In the rows, 128 means zero.
One turn moves every row onto another: examples first, then more rows asked
sezi: [146 125 161 125 135 119 141 142 147 146  96 131 147 128 149 141 114 132
 137]
rufuv: [102 127 159 133 130  92 129 134 112 118 131 134 149 170 117 145  92 128
 178]
bilir: [145 132 108 135 112 112 117 121 164 125 130 106 168 138 136 174  98 133
 141]
ratiz: [133 128 163 131 134 140 137 142 131 158 121 139 156 126 134 140 106 129
 157]
vopep: [138 115 107 118 152 130 148 128 147  97 106 137 156 173 139 175 113 141
 161]
gobov: [114 142 125 134 136  95 157 132 155 114 110 104 148 150 139 123  57 138
 165]
Mapu: [131 127  99 121 151 120 142 141 139  98 105 132 154 185 136 179 102 130
 153]
vuvuk: [115 138 153 137 118 137 123 152 129 152 121 126 158 137 117 144  83 112
 162]
Kav: [123 129 170 125 142  95 131 129 109 129 139 146 152 167 132 145 109 136
 167]
Lunus: [135 132 106 120 139 143 133 133 139 110 134 134 170 184 128 179 106 129
 170]
vudub: [108 114 105 139 157 120 141 134 123 129 124 129 142 125 124 173  82 135
 148]
Pibuk: [108 124 154 134 116  76 126 132 133 106 113 120 149 171 122 145  95 129
 170]
Fub: [135 161 143 122 154 117 152 131 130 145 149 127 161 156 147 122  70 137
 164]
Tar: [121 115  99 119 117 112 150 142 136 113 139 154 123 180 151 126 103 149
 151]
leruz: [119 113  96 124 123 135 151 143 145 128  99 146 134 131 138 155  77 135
 171]
Keki: [140 142 136 126 131  97 156 122 173 118 113 107 158 146 153 121  78 149
 159]
Dovag: [131 150 119 133 123 103 133 139  98  85 124 136 171 120 139 132  99 129
 143]
Boku: [129 132  99 117 103 113 136 143 138 117 149 146 135 193 150 127 101 140
 149]
zabu: [120 113  99 122 105 120 147 134 143 115 145 152 128 178 146 125 105 151
 160]
loz: [138 145 125 131 112 111 131 128 111  89 133 134 180 115 140 132 105 135
 153]
sulu: [126 129  97 118 113 109 143 147 133 117 142 153 127 189 153 126 100 142
 143]
piba: [113 124 128 127 125 126 136 150  98 119 138 113 152 170 125 116  63 125
 146]
Bom: [140 119 112 117 143 142 141 124 146 108 125 139 166 173 134 176 116 141
 170]
Bazu: [130 141 120 133 124 101 138 134 104  84 117 136 167 113 141 132 102 136
 145]
rab: [160 112 148 117 122 129 143 123 130 125 140 120 161 157 156 114 107 153
 140]
Nurop: [144 131 171 121 134  84 130 126 129 122 129 139 154 169 145 142 122 142
 154]
meto: [132 138 100 119 143 129 131 143 134 105 122 131 164 192 130 180  98 122
 159]
rom: [139 126 143 120 128 141 139 137 101 134 159 125 162 164 140 117  86 136
 148]
gezo: [130 131  97 117 145 130 148 158 122 141 107 157 130 143 148 155  78 126
 149]
Bof: [136 153 122 132 117 107 128 135 102  90 131 135 179 120 139 133 101 131
 147]
Rasun: [147 105 134 122 112 108 145 129 145 104 108 103 151 156 152 113  98 151
 133]
Refo: [116 142 141 139 111 111 120 158 139 138  97 111 154 144 122 145  80 105
 147]
bab: [138 121 100 124  95 135 135 133 168 128 108 135 153 134 141 156  87 137
 174]
geg: [153 152 146 120 141 110 152 118 158 136 137 120 165 150 159 121  86 148
 159]
tonep: [133 137 123 133 117 107 137 128 113  85 123 136 173 111 140 130 106 140
 151]
zazi: [136 134 112 128 167 117 134 140 114 144 136 137 148 138 141 173  93 129
 127]
pako: [157 155 102 109 129 125 130 159 129 148 123 150 151 155 158 158  86 121
 142]
nik: [117 110 121 130 114 106 142 145 125 100 105  99 145 165 135 116  71 132
 137]
guzef: [158 147 113 125 140 108 119 133 140 139 137 121 164 147 150 174 104 130
 122]
kifo: [114 111 102 144 122 119 131 120 156 120 122 111 155 126 120 174  86 136
 157]
gafu: [162 147 102 115  99 132 123 143 159 140 124 137 161 150 153 158  92 127
 154]
vosid: [134 126 161 128 117  72 126 126 143 108 111 122 153 171 138 145 114 138
 157]
zekug: [135 133 147 132 120 102 130 155 149 135  82 115 147 139 143 142  97 118
 130]
puz: [109 153 130 131 150 109 154 140 130 132 133 116 152 156 136 124  52 131
 167]
mibef: [127 123 100 121  97 120 141 136 144 117 152 147 137 185 147 127 104 145
 159]

piba goes to rab
Bof goes to tonep
Where do these go?
bab goes to gezo
zabu goes to sulu
Fub goes to Keki
Lunus goes to vopep
sezi goes to Refo
Pibuk goes to Kav
guzef goes to kifo

One turn moves every row onto another: examples first, then more rows asked
fibo: [108 143 120 141 128 109 152 140 112 108 129 120 119 150 157 136 152 104
 105 122 111 141 129]
des: [109 111 100  95 165 119 148 166 143 121 126  80 145 127 103 120 151 121
 120 130  77 133 131]
gid: [111 124 110  87 163 111 151 155 139 129 123  95 146 124  98 113 161 109
 111 135  79 133 133]
Foz: [136 133 121 127 111 101 119 137 129 118 131 103 151 106 129 122 117 139
 101  95 109 129  95]
lum: [125 146 127 138 156 122 122 120  93 121 115 135 145 118 107 110 136 138
  91 146  84 116 134]
bur: [ 95 128 118 124 165 135 100 131 145 126 136 106 101 119 158 119 127 153
 125 136  96 155 138]
lam: [110 117 137 101 157 126 145 162 133 111 101 141 136 114 117 103 136 132
 127 141 142 151 113]
Tezip: [110 116 129  91 154 131 130 156 129 117  97 140 144 115 117  97 137 133
 121 144 142 138 110]
rula: [110 116 128  98 155 131 141 160 123 111 106 137 143 111 112  92 135 129
 111 151 135 155 105]
gusam: [ 93 129 115 116 171 132 108 142 141 123 148 101 103 110 161 127 125 141
 121 145  95 159 131]
rukas: [109 132 123 134 145 113 144 135 102 107 128 107 107 146 155 131 164  98
 108 124 100 145 137]
tevod: [131 122 119 131 119 104 125 137 141 116 129 102 158 105 128 113 117 153
 102  90  96 139 101]
kamog: [134 120 131 139 120 104 122 135 133 129 137 102 159 112 136 124 122 148
 100  92 104 140  94]
paz: [112 117 135  96 156 132 138 156 120 116 102 136 136 114 111 100 134 129
 139 150 136 146 115]
Kap: [112 137 118 135 133 113 151 142 118 103 132 112 118 157 151 138 160 104
  96 124 100 138 126]
namem: [135 128 126 133 112 111 123 138 129 121 143 102 161 112 144 106 116 142
 101  98  93 141 100]
Porok: [132 135 121 131 160 109 118 113  93 128 125 135 153 128 110 112 134 137
  93 127  72 123 133]
sivon: [124 145 131 140 164 120 113 112 102 127 115 129 144 124  99 104 131 143
 102 143  82 119 127]
sotuk: [ 94 122 105 121 161 128  99 130 143 131 145  98 102 131 149 131 129 147
 125 138  93 160 130]
Keka: [ 89 119 115 114 157 131 111 130 142 130 137 103  95 114 156 128 126 146
 129 140  91 154 134]
benu: [110 119 110  97 167 117 149 155 140 122 129  83 153 129 102 121 155 123
 119 145  69 133 137]

namem goes to gusam
sotuk goes to paz
Where do these go?
bur goes to lam
lum goes to Kap
des goes to sivon
kamog goes to Keka
rukas goes to gid

One turn moves every row onto another: examples first, then more rows asked
vin: [125  96 134 150 116 121 111 142 124 119 113 133 135 123 129  99 136  86
 137 139 146 121 133 106  89 136 169 148 109 128 128]
Limum: [151 123 137 143 139 131 109 142  92 138 108 129 123 105 103  93 119 134
  81 131 123 120 139 121 133 110 128 135 117 154 131]
Loma: [161 119 128 129 130 134 119 128  99 142 108 137 120 113  98  98 123 136
  86 119 125 129 151 111 139 102 124 127 112 141 135]
maf: [ 96 147 119 125 129 131 159 129 107 120 112 109 101 152 102 130 146 123
 137 124 118 120 140 135  99 136 110 150 131 119 137]
goba: [141 128 141 127 161 140 148 106 143 151 110 157 120  94 138 106 163 111
 111 136 102 122 131 144 119 141 116 113 100 121 138]
vom: [132 132 123 137 156 148  96 117 118 104 112 125 135 133 124 133 126 133
 148 142 114 111 134 140 117 175 113 109 101 123  99]
kemo: [149 124 124  98 128 116 127 105 117 150 125 131 140 120 145 119 147  90
 117 142 118 153 118 119 111 111 110 106 140 125 115]
nezer: [126  94 127 132 120 137 101 133 126 109 112 139 136 112 121  83 129  94
 140 132 141 117 140 108 105 135 169 140 103 122 129]
Pego: [149 130 108  90 122 122 136 111 117 151 127 128 139 125 132 120 153  93
 123 140 111 152 124 124 116 120 112 103 148 116 131]
bapet: [103 140 122 136 125 117 163 116 102 134 114 109 104 151 103 119 142 128
 145 121 124 127 133 130 100 142 111 149 145 129 140]
zita: [114  97 132 146 119 132 106 139 131 115 117 125 132 112 138  95 139  92
 137 126 149 133 142 113  98 142 166 140  95 118 124]
Peli: [124  94 135 140 127 135 113 147 127 111 112 132 131 111 132  95 138  94
 140 129 145 122 124 110  89 156 167 143 106 132 134]
nelo: [128  89 136 137 121 136 108 136 135 113 101 128 121 120 127  87 142  86
 137 139 137 110 128 111  99 136 166 143 102 132 134]
debi: [143 126 116 101 132 117 128 115 110 150 137 122 134 108 135 119 154  86
 120 137 128 147 105 123 123 111 115 102 143 118 120]
bovi: [129 132 126 150 150 144 108 121 112 112 122 122 151 135 127 132 135 142
 139 144 115 124 125 135 115 182 107 109 104 126  99]
fofa: [158 131 125 145 130 130 119 127  92 135 112 131 114 101 107 109 117 142
  79 123 130 130 136 123 138 115 130 128 115 153 134]
lup: [105 130 134 135 144 112 130 110 140 150 116 127 127  98 111 105 147  81
 123 128  98 107 158 137  83 137 104 143 113 129 142]
fot: [137 131 120 137 156 142 100 126 112 120 109 137 137 126 128 131 128 141
 142 145 125 121 122 137 114 181 114 106 105 132  93]
surag: [122 139 116 131 153 147 104 120 103 116 110 127 139 125 129 130 129 144
 141 148 117 126 134 135 105 178 105 108  97 137  98]
lifik: [117  98 129 144 123 137 108 143 122 110 116 136 138 111 136  99 135  94
 150 140 144 122 140 109  94 134 165 145 106 125 118]
Mav: [124 145 124 141 156 131  96 113 111 114 109 128 133 135 137 123 128 140
 138 148 115 126 134 139 116 178 113 109  97 130 101]
nez: [140 133 117  93 124 132 132 114 124 149 124 119 128 115 136 119 167  91
 131 147 117 154 110 121 125 118 112 109 138 120 124]
Vuga: [114 132 136 130 148 132 138  96 142 148 117 141 137 101 126  96 158  82
 149 141 127 101 153 138 120 146 134 121  96 147 127]
zigof: [106 144 113 138 126 109 159 123 107 119 114 113  93 147 118 128 142 123
 134 115 127 123 143 138  90 138 115 144 139 122 143]
Mam: [125 154 123 156 166 131 128 118 119 130 125 145 113  84 119 122 164 123
 136 139 103 112 153 129 124 137 105 130  94 120 138]
Lek: [163 125 136 134 129 140 116 129 101 139 105 123 116 111 105 105 122 128
  79 127 121 129 151 122 140 108 131 128 104 150 141]
Nafe: [135 136 119  89 123 128 125 115 121 146 128 123 132 111 135 128 151  83
 116 135 114 154 116 124 123 116 111 112 146 119 126]
mivim: [141 131 125 136 156 151  98 127 126 100 115 129 136 126 128 132 139 140
 146 147 115 116 124 132 118 170 107 115 101 128  99]
biv: [132 134 121  92 127 116 127 112 117 156 128 125 141 121 137 117 151  90
 121 145 128 158 107 122 112 122 117 112 142 121 114]
suz: [139 130 119  99 130 113 125 125 120 153 127 132 141 121 148 123 152  84
 114 139 122 146 124 131 119 111 112 101 145 119 112]
Vuv: [ 98 136 113 140 116 123 164 118  99 124 111 113  99 141 115 123 142 128
 130 124 115 135 139 133  85 135 112 149 137 119 144]
Tiban: [128 131 153 160 145 125 138 107 148 128 132 145 133  96 112 113 144 117
 119 111 109 117 166 120 119 121 112 156 104 133 135]
lare: [159 123 130 139 130 133 106 125 104 131 109 117 113 103 100 104 125 132
  86 125 119 127 144 117 140 104 114 132 112 155 136]
zofi: [ 99 136 114 147 123 125 158 129 101 124 119 107 108 144 103 125 137 135
 134 120 127 127 139 140  91 137 114 153 137 115 134]
Ses: [152 116 132 143 133 135 125 127  93 132 104 142 114 106 108 101 116 140
  89 123 135 116 148 122 135 107 130 127 112 158 127]
dafon: [128  92 139 142 122 135 103 137 132 110 105 140 124 120 127  99 139  87
 139 130 141 119 134  98 106 142 167 144  99 125 131]
nokof: [100 138 118 132 119 134 157 124 117 117 112  99 109 147  98 122 144 127
 139 122 118 117 144 139  97 141 106 151 137 132 135]
kotem: [100 143 106 128 117 124 154 122 107 113 114 118 114 151 103 126 144 128
 136 124 112 122 145 129  88 151 109 147 137 119 143]
Mapot: [151 126 134 137 140 136 118 143 101 146 102 135 112 102 113  99 116 139
  88 115 133 130 155 128 139 115 129 133 114 154 130]
pum: [131 138 115 129 155 146 100 122 111  98 118 133 143 130 121 121 131 143
 144 150 119 117 134 132 111 177 120 113  92 124 109]

Mapot goes to zita
nokof goes to nez
Where do these go?
Tiban goes to Vuga
vin goes to fot
kotem goes to Pego
surag goes to Vuv
bovi goes to bapet
maf goes to Nafe

One turn moves every row onto another: examples first, then more rows asked
nibat: [149 143 121 126 123 129 130 129 124 119 107 100 163 113 131 124 132 151]
davol: [133 146 120 105 177 134 125 134 132 132 115 133 136 135 116 114 133  95]
tiva: [134 137 114 136 153 107 106 118 125 121 128 110 118 119 122 133 162 154]
zup: [126 128 141 112 126 120 127 128  88 135 149 134  90 151 129 114 142 123]
kekir: [110 135 127 132 147 110 128 107 124 103 135 155 104 115 137  91 140 117]
gipev: [131 144 112 133 132 105  96 141 121 151 107 140 127 146 149 136 151 122]
viri: [115 143 111 109 134 159 113 135 121 122 129 127 137 149 141 117  87 131]
loni: [116 147 139 121 152 131 121 118 139 123 126 153 132 163 136 118  97 136]
bav: [136 136  99 113 126 116 154 151 111 137 142 140 139 112 107 129 133 159]
nebar: [158 123  92 107 134 118 124 126 127 135 115 137 157 119 132 147 131 111]
fel: [160 142 132 123 156 160 121 120 115 136 128 121 126  92 133 128 120 115]
Furu: [115 153 115  98 137 102 113 142 130 165 142 146 112 136 136 139 136 124]
Desof: [ 89 144 114 125 132  96 133 143 111 127 141 142 121 140 142 109 118 154]
berok: [149 137 118 139 134 141 114 110 142 108 153 138 140 109 112 125 111 149]
peb: [ 98 141 138 126 102 134 123 126 101 128 115 122 132 144 121 120 122 158]
Figi: [ 92 138 151 131 120 106 106 112 124 121 134 134 109 135 108 119 124 110]
Pume: [138 171 125 113 112 146 143 142 127 144 127 131 124 145 124 110 105 124]
salot: [122 151 122 114 120 129 119  95 140 126 103 130 145 134 107 140 107 133]
badu: [135 143 146 131  95  84 121 129 117 134 135 138 132 110 141 124 114 116]
sete: [175 129 124 113 147 115 134 131 112 125 140 111 121 120 138 117 152 116]
Bupem: [122 153 101 109 145 134 142 138  97 143 126 143  98 122 142 106 142 105]
ved: [136 154  96 141 141 130 123 162 116 152 137 121 152 113 116 128 123 130]
tosan: [126 134 144 139 143 123 112 126 129 121 142 120 149 110 134 130  96 164]
vif: [129 140 159 127 139 146 102 117 124 126 126 126 114 134 156  92 130 118]
sav: [155 127 119 131 163 150 125 116 112 148 121 160 132 119 124 115 141 112]
Num: [128 117 123 136 139 138 119 109 123 106 120 132 148  98 115 101 103 114]
Vuk: [128 111 120 124 132  96 111 143 111 129 145 140 119 122 133 126 149  87]
dif: [130 137 130 129 154  93 131 126 111 151 139 131 116  81 125 112 146 133]
Gis: [109 128 145  97 146 122 122  98 116 120 132 138 100 117 150 101 112 133]
bedo: [123 124 105 115 160 150 122 117 124 114 115 133 128 146 110 140 148 121]
duson: [156 136 143 125 132 111 103  97 103 141 118 134 112 133 157 114 124 127]
Runiv: [133 135 108 134 127 122 128 141 117 132 140 148 122  71 132 131 150 116]
mufa: [ 99 149 134 115 107 107 124 146 148 111 147 139 125 118 139 121 116 147]
lofe: [107 137 110 118 127 129 149 155 113 111 136 108 140 124 103 140 137 131]
bepan: [106 140 135 108 134 118 135 153 116 152 116 162 119 129 151 110 145 109]
Suzo: [109 123 117 130  98 106 107 117 121 138 148 144 125 100 136 127 106 144]
rog: [127 124 139 114 122 129 147 104 119  96 144 129 131 110 103 129 111 114]
Livo: [140 147 120 122 130 144 122 153 131 153 131 146 151 120 131 157 107 132]
Dova: [128 105 132 126 153 118 111 126 109 118 142 136 131 101 140 114 159 154]
Kob: [129 136 139 107 106 134 146 133  92 132 125 131 134 139 138 118  98 103]

tosan goes to kekir
duson goes to bedo
Where do these go?
viri goes to bepan
zup goes to nebar
Dova goes to Num

One turn moves every row onto another: examples first, then more rows asked
Sugog: [171 120 151 117 110 169 126 129  99 140 109 151  96 125 155 126 127 124
 149 119 126 130 132  58 104 131  80  94]
rifog: [175 106 113 124 117 181  97 110  99 175 109 121 136 126 147 128 126 102
 117 137 101 139 113 111 116 120  92  99]
Zum: [173  86 128 121 121 144  82 114 108 129 130 121 147 117 133 121 117 102
 128 109 125 129 130  97  97 131 123 131]
kogo: [165 129 126 114 128 144 121 119 118 168 154 148 110 131 127 177  92 120
 130 120  95 115 158  83 139 145 110 129]
sas: [163 106 130 122 117 114 140  96  97 149 133 134  97 124 164 128 127 111
 131  72 143 125 154 101 105 164  91 121]
mibik: [171  93 114 110 103 115 113 122 122 149 113 154 129 134 161 158  99 100
 132 118 129 135 117 127 120 173 105 102]
sel: [165 123 154 117 110 161 119 125 105 146 121 153  94 120 149 124 135 136
 143 125 117 134 129  68  98 118  73 102]
duduf: [160 121 112 150 124 146 137 138  97 168 157 139 101 136 149 103 115 104
 157 104 140 130 118  68 127 150 114  99]
Nit: [158 139 120 115 137 129 103 130 111 161 156 132  98 115 149 133 114 139
 122 135  95 115 129 109  74 120  77 130]
Rukad: [152 133 123 104 111 108 137 152 134 132 141 136  99 105 143 139 103 118
 135 123 135 107 144 111 114 164 109 117]
neput: [184 107 104 123 105 153 102 105 104 179 167 133 102 129 153 149 137 146
 132 105 124 139 134  83 129 135 122 137]
Fifi: [167 102 106 109 117 125 101 128 129 157 102 147 129 128 163 151  93 107
 132 120 128 132 107 124 106 177  86 113]
fuvi: [166  85 107 162 134 132 140 135  87 159 132 140 126 139 164 134 102 145
 122 138 102 117 135 108 108 161 101 141]
nurom: [169 127 129  97 110 131 112 102  95 145 100 154  99 110 136 141 115  96
 118 102 144 124 119  94 124 140 109  92]
siper: [165 130 128 107 109 139 130 148  93 168 104 142  74 110 149 116 126  95
 130 125 135 130 130 130 109 167  93 117]
dus: [185 101 125 137 147 167 122 120 132 171 122 122 140 133 122 122  94 113
 112 130 123 126 122 119  97 139  98 103]
nite: [160 126 137  99 107 151 119 126  91 133 130 123 109 132 189 150 117 118
 134 146 127 141 152  94  98 158  79 122]
los: [165 105 122 126 124 118 133  98  76 160 131 127 107 129 173 134 128  98
 134  74 142 132 134  99 107 169  87 124]
Telop: [168 117 108 118 114 145 106 102 115 176 164 139 110 129 142 168 114 132
 140 110 106 126 151  76 135 135 129 138]
Pumi: [180  97 117 131 129 180 107 115 110 178 113 123 138 125 141 126 114 106
 111 142 109 136 112 117 109 129  92  99]
bib: [166 136 124 106 136 147 128 125 130 161 149 147 110 136 123 165  89 105
 127 126  93 103 152  88 137 153 102 122]
batu: [186  97 140 130 156 160 128 124 135 161 124 121 141 131 120 127  85 117
 117 120 130 131 131 107 103 152 103 109]
sokep: [161 115 107 161 120 148 136 137  89 168 154 138 100 142 156 101 112 111
 161 119 141 126 121  73 128 152 110 102]
nozet: [162 123 147 105 112 147 121 128  88 139 143 121 111 132 189 146 117 122
 130 148 128 137 155  91  92 161  78 126]
Lod: [159 116  99 163 115 140 146 138  90 173 151 131 105 139 158 109 108 112
 158 120 135 126 125  76 126 150 113 105]
zuve: [172 130 123  97 102 147 109 147  97 165 105 143  77 115 146 109 139 101
 135 117 129 126 134 116 102 166  95 133]
Tet: [149 111 111 146 140 136 117 128 109 174 138 133 102 101 151  85 123 127
 122 101 126 105 110  93 130 168 100 137]
novoz: [168  96  98 172 124 132 149 138  89 169 146 132 119 143 169 117 106 124
 145 139 121 125 136  96 112 156 103 127]
kili: [170  80 131 128 124 143  87 111 104 123 120 121 143 120 134 129 113 105
 124 103 126 129 128 100  91 139 118 134]
tep: [184 127  97  84 124 153 121 126  95 189 157 160 104 126 158 149 105 107
 125 133 110 108 107 103 130 166 100 128]
Lozik: [185 117 100  87 125 159 121 116  89 186 152 156 111 124 156 154 105 110
 131 135 115 110  99  94 138 164  95 128]
riri: [153  91 146 111 134 127 154 119 108 141 123 135 117 117 145 119 103 129
 116 116 128 113 116 120 114 177  79  92]
kof: [180 100 137 131 155 168 124 122 134 166 122 120 142 135 119 126  90 113
 113 133 123 128 123 111 103 141 103 113]
zofu: [168 127 152 119 116 167 119 130  97 142 118 148  99 118 155 124 133 130
 148 121 122 131 132  60 102 116  77 103]
bena: [150 142 132 116 134 136 106 130 104 163 149 141  93 113 145 131 116 141
 136 132  98 119 134  93  81 120  63 132]
sut: [177 110 101 123 107 153 101 104 111 185 164 134 110 131 144 158 124 136
 141 106 116 132 140  79 134 140 129 138]
dite: [169 126 121 110 134 145 121 124 124 163 156 144 113 133 129 169  86 112
 128 123  93 108 159  83 138 146 104 128]
Noraf: [147  99 135  87 124 140 120 128 119 163 153 130 120 113 144 143 132 112
 135  88  93 103 123 116 103 174 120 129]
Kamuz: [150 101 129  81 118 143 124 126 123 165 143 134 109 100 130 142 126 111
 137  87 106 102 113 121 102 158 121 113]
Nevuz: [142 115 103 146 142 136 116 127 109 173 130 138 101 101 151  87 117 126
 118 110 129 101 117  90 126 163  95 141]
zira: [184  93 120 104 101 153 140 129  96 159 154 137 104 120 138 125 128  94
 119  97 151 122 132 105 122 165 130  94]
Pezon: [169 114 103 129 112 171  98 112  83 167 108 115 125 126 158 122 128 106
 117 137 100 136 112 109 120 119  99 101]
Kirol: [165  92 105 170 132 135 146 137  90 165 134 136 127 143 165 118 105 134
 134 138 112 121 139 103 103 160  96 135]
Vutis: [152 132 137 112 130 144 109 123 103 157 135 144  87 109 141 125 124 142
 138 131 100 123 132  84  85 113  66 126]

tep goes to nite
Pumi goes to novoz
dite goes to zofu
Where do these go?
Noraf goes to zuve
Zum goes to Nevuz
neput goes to Nit
Lod goes to kogo
mibik goes to sas
nurom goes to riri
rifog goes to Kirol
duduf goes to bib

